128 stands for zero in the data rows.
Here are some points:
[140 118 110 150 192  41 122 117]
[203  95 137 194 228   0  86 166]
[128 132  85 118 120 135 135 112]
[123  97 124 155 154 109 128 126]
[128 138 153 101 121 148 134 135]
[111 113 139 103  94 191 140 123]
[165 120 118 209 174  12  82 154]
[ 87 156 131  66  55 238 137 119]
[172 117 141 186 213  12  88 152]
[128 116 112 130 114  99 127 129]
[143 129 109 162 130 114 118 129]
[147 106 109 164 192  20 124 129]
[118 136 120 122 106 158 128 129]
[146 134 139 153 123 108 123 153]
[157 127 116 143 109  93 106 156]
[124 137 122 140 115 132 119 114]
[ 98 155 163  78 111 201 125 107]
[128 122 125 149 140 110 143 128]
24 more points follow, each with its number after it:
[ 88 130 111 111 112 168 123 110] 0
[136 130 131 145 172  84 121 126] 1
[167 115 119 226 213  14  70 180] 2
[128 101 108 129 152 114 145 115] 3
[103 105 113 147 115 167 111 150] 4
[163 131 139 173 152  86 105 155] 5
[ 99 111  97 116  97 175 154 125] 6
[ 98 160 153  63  63 206 170 110] 7
[112 161 137 125 118 119 142 107] 8
[112 103 117 132 138 122 121 130] 9
[115 108 110 147 124 150 137 138] 10
[150 141 134 133 136 130 123 131] 11
[ 80 153 127  65  85 200 132 103] 12
[156 130 115 161 131 113 116 131] 13
[102 142 136  79  42 212 172 126] 14
[134 156 123 115 110 136 131 133] 15
[177  96 146 212 181  33 102 161] 16
[115 126 120 105 107 177 125 109] 17
[129 144 148 109 114 161 132 122] 18
[150 121 150 153 154  92 131 144] 19
[130 112 111 113 153 122 133 145] 20
[172 104 123 203 220  15 111 135] 21
[127 119 131 131 160 110 140 119] 22
[159 146 165 115 137 127 120 126] 23
Which of these numbered points is nearest to each point below, ignoring the direction in which the first points spread most? Its number follows each.
[ 49 161 117  24  31 255 165  79] > 12
[108 104 117 106 134 165 130 120] > 9
[133 103 114 147 141 119 130 152] > 10
[ 99 135 136  85  85 171 130 112] > 12
[130 129 124 120 149 110 141 113] > 22
[166 118 131 164 127  85 133 143] > 14
[104 115 121 134 175 104 107 134] > 0
[145 124 116 128 149 106 115 121] > 17
[127 137 136 109 125 138 149 110] > 22
[ 96 119 125 131  96 189 115 156] > 4
[158 146 129 132 139 129 119 125] > 11
[114 159 114 115 113 145 132 121] > 15
[139 136 156 138 162 105 111 141] > 18
[ 90 124 116 112  69 206 151 120] > 10
[ 71 113 134  64  80 233 148 131] > 9
